(in the rows, 128 means zero)
Each path below is one point turned by a fixed rotation once a step. After each direction that follows a path, write how fast that rotation turns it, in degrees a step (0 if it stays still).
Each turn is a multiple of 5 degrees from 10 to 175, or 0.
Each row of a path follows its step; steps can be skipped.
path 1
step 0: [137 133 125 140 129 116 127 128 129 118 122 138 115 131 134 126 125 140
 141 123 136 131 132  98 125 128 127 131 132 114 124 130 128 120 129 122
 137 125 114 127 131 126 134 108 128 111]
step 1: [120 144 128 131 136 119 140 135 121 121 117 131 114 118 131 135 114 123
 127 137 133 135 132 123 127 124 135 111 128 122 134 137 129 130 122 132
 107 133 124 138 126 108 125 125 114 117]
step 2: [132 136 126 139 127 133 134 116 116 122 129 136 109 135 138 113 125 133
 127 144 125 120 125 120 118 129 142 136 128 137 123 144 117 133 136 129
 116 123 121 118 144 118 124 123 129 136]
step 3: [124 139 135 148 124 125 129 123 127 116 123 119 108 131 133 125 137 143
 133 125 121 132 132 106 130 121 133 130 125 120 136 126 128 129 123 116
 136 122 127 140 130 131 137 109 117 118]
step 4: [127 144 114 127 137 111 126 131 122 114 128 132 115 124 132 133 123 126
 140 133 132 150 138 117 131 132 132 122 124 129 132 139 132 125 137 139
 114 141 116 131 129 117 125 120 129 119]
step 5: [136 129 135 140 124 119 134 116 116 121 117 139 113 135 140 115 112 124
 126 137 129 119 133 120 128 108 138 120 133 123 130 135 120 131 133 130
 119 118 120 125 131 112 121 131 123 137]
step 6: [119 140 124 151 124 128 123 129 127 114 128 123 113 140 126 123 127 140
 122 133 118 140 117 120 125 133 139 136 126 127 130 142 127 136 124 112
 129 132 131 135 131 119 130 111 112 135]
step 7: [134 144 125 125 133 116 129 122 121 123 133 121 114 135 137 124 139 126
 131 139 115 141 143 113 137 117 136 125 122 125 140 137 131 123 138 135
 123 137 127 132 129 124 134 112 143 117]
step 8: [128 125 132 142 124 106 122 117 123 107 122 135 117 135 140 127 116 123
 143 126 136 135 132 124 135 121 139 117 126 115 132 123 119 137 131 128
 124 131 115 128 141 120 122 134 123 137]
step 9: [133 130 125 140 128 132 123 139 126 118 120 131 120 142 121 122 112 127
 112 134 123 139 135 118 128 116 136 137 133 124 127 145 126 135 128 119
 123 134 130 130 124 111 117 106 118 135]
step 10: [130 141 131 143 128 117 136 119 131 129 142 129 121 139 142 118 135 131
 125 144 111 136 123 127 133 128 134 116 117 116 140 139 121 120 129 126
 122 141 133 132 131 118 140 115 136 129]
step 11: [128 123 136 125 127 112 121 127 122 109 127 121 115 146 132 136 131 126
 134 135 129 136 137 121 138 124 156 128 128 116 127 125 126 138 132 124
 126 130 120 129 150 131 124 126 131 122]
Directions:
[129 130 131 132 129 129 130 126 125 129 127 129 128 127 131 125 130 127
 130 126 126 126 127 129 128 121 121 124 128 123 130 124 126 127 124 127
 127 128 131 130 126 129 130 130 127 127]	155
[129 122 127 128 127 124 129 126 125 129 128 130 128 126 131 127 129 129
 126 127 128 127 127 127 128 130 132 127 124 126 127 126 124 125 128 123
 132 123 123 129 127 127 132 129 129 129]	135
[127 126 126 129 135 129 127 128 128 133 126 127 127 129 130 130 123 127
 128 131 123 127 126 130 124 127 129 128 128 129 130 130 126 125 130 128
 130 126 132 127 131 128 128 127 122 131]	95
[130 129 129 129 125 127 128 128 129 133 133 123 127 130 130 126 128 132
 130 131 129 133 126 127 132 128 126 127 128 130 126 129 130 125 128 125
 130 127 128 131 130 135 130 125 129 125]	100
